One turning vector, and how many steps it has turned
The counts run from 0 to 720.
[-12  -1  12   8   1  -8   4   0   3  20  10  19  15 -12   0  20  -2  -3
 -12   2  -4   9   2  -2  12 -14   3  15   3  -4   6  11] : 519
[  3  -4  14  -5   2  -9  24  20   8 -17   7 -13 -18  12   1 -14  11   4
 -13   3   2   3   5  -3  -5  11   4 -16   7   0   7  -1] : 98
[ -3   4   5  20   1   9  16  10  -3 -13  -9  -2 -12   5   6  -8   0 -17
 -13 -17 -10  -2 -29   9 -18   5   1  -1  -1   5  -2  -1] : 653
[ 12   1   9 -16  -8  -7  -5 -15 -18   1  13 -13   3  -3   4  13  12   1
  -4  -2   0  11  32   0   9  11   2 -16  -3   4 -14  12] : 566
[ -1  14  11   8  12  11  22  -2 -13  -2   2   2 -19   6  15  14   3  -7
  -5 -10  -4  -2  -1 -12 -12  -3   4   7 -10  -3  -1  19] : 149
[ -5   4   7   1   6  -7   9 -18   4   6  -3   4  -9   5  14  15   3  11
   5   3 -17 -11 -10 -22   8 -15  13   4   4 -16  11   1] : 141
[  0   6  -5   1  13  -6  10  16  22 -20 -13  -4  -9   5  -5 -17  -1   0
  -9   8  -5   4 -28  -6  -9  10   0  -4  -8  -7   1  -2] : 471
[ 11   7  -4   2  -4   7   0  -2 -17  -8  10  -5 -19   7  10   0   1  -5
   6  -8  10  -8  17  14  -7  14  -9 -18  13  12 -13   2] : 597
[ 12   3   1  -4  -6   8 -15 -27 -17   2   0 -16  11  -4  -3   9   9 -14
  -2 -12 -12  11   1   4   2   4   4  -8 -13   5 -20  10] : 194
[ 14  -3  -8 -11   5  10 -12 -20 -12   7  -6 -17   4   9  -9   3   5 -12
   3 -10  -8   8   2   4 -10   5   3  -2 -25  -2 -14   9] : 195
[  4  -4  16 -11  -7  -7  -5 -12  -6  16  18  -3  13  -7  -3  19  10  -2
  -6   0  -5  13  28  -5  18   2   5  -4   2  -1  -7  12] : 550
[ 16  -5 -11 -18   2   0 -16  -5   7  13   6 -13   8   1 -24  -9   0 -11
  -1  -3  -3  18   5   9 -12  14   3  -7 -18  -3 -14   4] : 27
[  6   0   4  -7   1  -3  -1  -7 -14  19  23   5   0   0   2  20   5 -12
  -2 -13   8   3  31  10   1   0   1   0   4   4 -10  10] : 556
[  0 -13   5   6 -16 -12   6  13  23  -9   4  -7  13   7  -4  -8   9  -2
 -15   2 -12   4   0  12   6  18   4 -10  11  -6   2 -17] : 270
[ -1  -9 -16 -13   2 -17  -6  15  20  13   8   1  -1   8  -7  -8  -4   8
   5   7  14  -3   2  16  -2  -4  -3  -5  16  -6   1 -16] : 69
[  6   7 -18  -7   5  -5 -26 -12  -9   2 -14  -3  -1 -10  -5  -8  -2   3
  10   5   7   9 -12  10   7  -8 -15  -3  -4   4 -17  13] : 207
[ -8   3  21   5   3 -12   8   5   5   2   2   5  14 -12  -6  10   8  -2
 -21   4 -13  23  -4 -13  12  -1   5   3  -4  -5   1  13] : 509
[-10   3   6   0   5 -14  -2   2   1   7  -8   7  16 -19 -10   9   4   1
  -6  11   1  24  -8  -4  21 -12 -13   6 -10   1 -13  15] : 712
[  9   6  14 -14   5  -5   7   0 -11   4   8  -9  -3  -5  -6  11  10  -1
 -10   1   0  20  22  -7   2   6   2  -6 -12  -3  -8  22] : 546
[-10  17  11   5   8 -11  11  -5  -7  11  10  20  -3 -17   9  17  -1   8
  -8   3   2   4  -3 -15  11 -16  -2   7   8  -2   6  20] : 335
[  2   0   8  -8   5  -5  10   0  -1  22  21   5   5   1  -6  20   0 -10
  -6  -6   4   9  24  -2  -5  -8   7  11  -9  -9  -2  20] : 536
[ -2   5   6 -10   5 -11  18   0  15  -6  -3  -7 -19  13   7  -2   3  17
  -1   9  -7 -10  -7 -25   6  -7  11  -4   6 -13  18  -1] : 120
[  1  -6 -12  -5  -3  -5  -2  20  10  13  19  -5   0   5 -13  -5   1 -11
  -8  -9  13   7  10  26 -12  10   1  -6   6   3  -9  -5] : 52
[ -6  11   2  18  -5   2   1   3  -5 -19  -9   2 -10  -9  17 -10   0   6
  -2   0  -7 -13 -27  11   7   3  -8 -11  19  13   3 -10] : 636
[  0  -4   8   1  -7  -8  16  25   2 -15  14  -7  -7   0  -8 -10   5  -3
 -15  -3   8   5   8  19  -1  14  -3 -16  14   8  -1  -7] : 77
[  9   8 -15 -12  12   2 -16  -6 -12   3 -11  -3  -7  -4  -7  -5  -1  -8
   9  -7  11   7  -4  11  -9  -1 -14  -4 -13   5 -21  13] : 206
[ -2 -10 -14  10 -10  -9 -16   7   7   3   3  -1  12  -6  -3  -3   2  -9
  -1  -7   3  -4  -3  32   5   4  -6  -8  16  10 -16 -15] : 239
[  5  18   0  -5  17   7   4 -15 -16   1 -10  -3 -14   0   7   7  -2  -5
   3  -6   0   1  -6 -13  -7  -2  -1   5 -18   0 -10  29] : 170
[ -5   2   6 -15  10 -14  10   2  19  13  -1   3   3   3 -11   5  -4   4
  -6   6  -7  13  -9 -22  -3 -10  10  10 -15 -19   4  15] : 512
[ -1   6   4  -9  13  -3  13 -11   9   3  -7  -3 -18  16   9  11   1   6
   4   1 -14 -12  -4 -24  -3  -9  11   7  -6 -18   9   8] : 140
[ 10  -3 -16  -4   6  11 -13 -16  -8  17   0  -9   2   6  -3   7  -1 -19
   9 -18   2   2   4  16 -13   4  -2   4 -13   0 -22   4] : 200
[  3   0  -2 -23   3 -19   8  19  17  -9   3  -7 -16   2  -9 -22  -2  17
  -2  12  11   1  -2   1   0   2  -1 -15   9  -2   6  -5] : 79
[  2   2  -7  -2   4   4   8   1   7 -23 -13 -14 -23   7   3 -20  -2   5
   2  -3  -6  -7 -31  -4 -15   4  -2 -12  -5  -3   1  -6] : 639
